Each named move below is a turn or a mirror, shown by a few rows before and after it. Which moves, in which order, take the first row of each later pair to the second? The first pair is answered.
J_550:
[ 27  -3   4  -1 -20  -3  -1 -13  -6  -9   1] -> [ 21 -15   9 -14 -16  -7   5  -8  -7 -12   3]
[-22 -10  12 -15  -4  15 -15  20  21  27 -30] -> [-15   3   8  -1  -7  19 -23  14  22  33 -33]
[ 23  39 -46   1  17 -19 -12  -5 -16 -14  17] -> [  4   7 -32 -35  30 -29   6  12 -18 -25  25]
[ 11 -18  35 -14 -28  10 -14  -5 -27  33  28] -> [ 16  -9  31  -5 -31  13 -17  -9 -29  36  28]
J_360:
[ -7 -23  16 -21   3  20  -8   3  -4  31   2] -> [  6 -20   3 -24   1 -17 -14   7  -2  34   6]
[-16 -23  23 -19  -1  12  10   9 -15 -20  -3] -> [ -8 -27  24 -28  -4  -5   3   9 -17 -10   3]
[  5   4  11   4 -16  15  -9 -12  -4  21   5] -> [ 11   5   4   4 -15  -3 -12 -11  -3  22   7]
[ 0  0 -3 11 -5 -6  7 20 -2 18 -8] -> [ -3   4  -4  13  -4  -2   9  21  -2  14 -11]
J_729:
[  0 -23   0  -6  10 -12  19  15  -2  -9  -4] -> [  9 -18  12   5 -10  19   4  -2 -15   4   5]
[-24  -7   4  -5  10  22  29   7  -5 -31  -8] -> [-19  -6  11   0   1  37  23  -2 -11 -27  -4]
[  1  -4  10 -12 -41   3   5 -13 -24 -24  24] -> [-10  -6  -4 -23 -16 -30  20   5 -10 -36  16]
[ 20   0   1   1  -8 -17   8   8  -9 -34  11] -> [ 24   1   6   5 -16  -5   3   1 -15 -32  13]
J_967:
[  5  14 -11  14  -5  -2   0  -2  12  -9  -6] -> [  5   4  -8   8 -10 -10   8  -1   4 -19   2]
[-14   7 -12  19   6  15   8  -1  16 -16 -20] -> [ -7   6 -19  15   6 -13  10   3  16 -22 -14]
[-19  -7  19  -2 -14  34   9   9  -2  -9  15] -> [-12  20   0  20   4  21 -13   9  24  18  -7]
[ -5   7 -14 -11  13  -4 -11  12  -1  13  -4] -> [ -5  -2 -11 -21   8 -12  -4  14 -12   3   7]
Pairs:
Each pair is two moves apart.
[ 17  -3   2  15 -18  -5   7  -4 -14 -46  26] -> [ -9  -1  -8  11  22 -11  17  16  21 -45  -2] | J_967 then J_729
[-28 -32  13 -50 -26  -6  45  13  -8  -5  16] -> [-20 -18  23 -43 -20  17  -1  -1  16  62  -3] | J_967 then J_360
[  7  -2 -21 -17  19 -46  14  15  23  -5  -3] -> [ 38  17  -7  11 -25  -1 -21 -21   0  25   8] | J_729 then J_967
[ 10 -22  13  -9   9  -5   8  15 -13  29  10] -> [ 27   7  -6  21   2  -8  -1   5 -10  30   3] | J_550 then J_360
[  7   3   2   6  -6  28   3 -12   9  -4  -5] -> [  2 -19  12 -22  -4  10   4  -5   7   4   5] | J_550 then J_360
[ 16  -2  -9 -21 -16 -61 -10   8  -1   5   8] -> [ 20  -4  18 -11 -46   4 -21 -18 -25  18  18] | J_729 then J_967
[-32 -23  53 -22  35  28  -3  -1   8   7  -4] -> [-13 -10  18 -21  43 -58  -8  13  20   3  -1] | J_967 then J_967
[  7  -6 -11 -13   1 -41  16   5   1 -26   5] -> [ 27   4   3   5 -33  -5  -3 -20 -20 -11  17] | J_729 then J_360
[ 13   1 -12   0   5 -36  -1   8  12   5  -3] -> [ -1   3 -14   6  14 -21  14  14  14 -14 -10] | J_360 then J_550
[ 15   1  -3  25  -7  -2  -8 -12  -7  11   5] -> [  2 -10  -8   9  13 -27   6   6   5   0   0] | J_729 then J_550
[-13 -29  37 -30 -11  41 -13 -12 -12  36   8] -> [ 21  22  -8  10  -5 -20 -43 -15  13  57  -9] | J_550 then J_967
[ 39  15 -12  20 -50 -25  19 -18 -41   4  23] -> [  2 -30  23 -23 -37  10  42  -4 -46  -3  27] | J_967 then J_550
[-35  -2  -6   2  12  24  35  18   0 -50  -4] -> [-27 -41  32 -42  -8  22   5   9 -10   3  18] | J_360 then J_360
[  1   5  12   6  -9  29  -3 -12   0   4   2] -> [ -1 -16  19 -21  -8   3  -2  -4  -1  11  12] | J_550 then J_360
[-22  -3   0 -14  30  -9  -4   3  16   6 -16] -> [  3  14  -9   4  11 -21 -25 -11  10  24 -10] | J_729 then J_967
[ 28 -10  13  -2 -32  26 -11 -10 -26   7  14] -> [ 30 -21   9 -20 -26 -15  -7   1 -24   5  22] | J_550 then J_360
[ 17  27 -33  -4  -8 -34   8   1  -2   8   0] -> [ 12  38 -27  18 -16  12  13  -9 -10  -5  -5] | J_360 then J_729
[  5 -26  -2 -15  -5 -45 -16   1 -23  22   6] -> [ 10  -8   7  13 -24  14 -27 -21 -34  28   2] | J_967 then J_550
[-16  -2 -14 -14  24 -32 -17   9  23  -2 -24] -> [ 12   5   3   2 -19   2 -45 -23  -2  23  -5] | J_729 then J_360
[  1  -1 -12  -2 -11  36  -9 -13   3  19 -23] -> [ -2 -27  -4 -36  -9   4  -5  -1   0  24 -11] | J_550 then J_360
[ 32 -13 -23  -4 -20 -34   2  -3 -12  -1  24] -> [ 30   4 -28  20 -23  -6   9 -10 -16 -19  18] | J_360 then J_729
[ 14   9  -1   4  -1 -17 -10  -4 -19  -3   5] -> [  7   8   2   6  -2   2   1  -5 -26 -18   5] | J_360 then J_967
[  3 -14  -3 -19  14 -16 -12  12   7  21  -9] -> [ -2 -24   1 -23   5 -14   9  14 -10 -10   3] | J_360 then J_967
[  3  22 -11   8  22 -32   5  21  18 -25 -18] -> [-20   6  22   0  19  40   9  14  10 -18 -21] | J_360 then J_360
[-27   3  -4 -12  21  18   3  -2  11 -13  -3] -> [-12  21 -18   5  21   1 -13  -7  21   3  -9] | J_729 then J_967
[  2 -14   6 -16  -9  -7  -3   7   4  -3   2] -> [  9  -6   5  -6 -19   1  -7  -1  -2  -2   5] | J_360 then J_729
[-11 -16   3   9  23  -4   7   6  17  15 -27] -> [-13 -35  11  -5  11  -6  22   7   0  -3 -10] | J_967 then J_967
[-26 -16  13 -16  -4  -3  20  11  -4  -4  -6] -> [  5  18 -13  20 -19 -24   4  -1  -5  -2  -6] | J_550 then J_967
[  6   5  14  15 -20   8  -3 -23 -13  -5  26] -> [ -2 -13  20  -7 -15 -10   5 -12 -13  -8  31] | J_360 then J_550
[-19 -24  -4 -38  20 -36   6  21  22  18   3] -> [-27  -3 -22 -12  32 -23  25  26  29 -16 -12] | J_360 then J_360
[-17  -9  12 -27  15  17 -12  -5   0  16 -10] -> [ -4  -8  10 -28   6   1 -23  -9  -3  25  -3] | J_360 then J_729
[  4  34 -10  33 -21  42 -15 -20 -19   5 -10] -> [-25  -2 -19 -12  12 -20  35  19 -16 -47  -3] | J_729 then J_967
[-39 -14   4 -10  33  19  20  22   8 -19 -14] -> [  3  26 -33  27  15 -34   3  15   6 -22 -10] | J_550 then J_967
[-23 -10  27  -8   7  21  -2   6   0  12 -21] -> [-17   0  10  -5  20 -12  -5  14  16  16 -30] | J_729 then J_967
[ -2  -6  -3  -8   0 -10  16   3  -2 -26   6] -> [-13  -4   2  -4   9  15  16   2   6 -19  -3] | J_967 then J_729
[  4   1  15  16 -15  48  -8 -25 -32 -16   7] -> [  3 -25  30 -18 -14  25 -14 -20 -37   2  22] | J_360 then J_550
[ -8 -10   7   3  -2  -1   7   1 -14 -23  -1] -> [ -1   1   5  17  -8   6   0  -7 -17 -18  -3] | J_729 then J_550
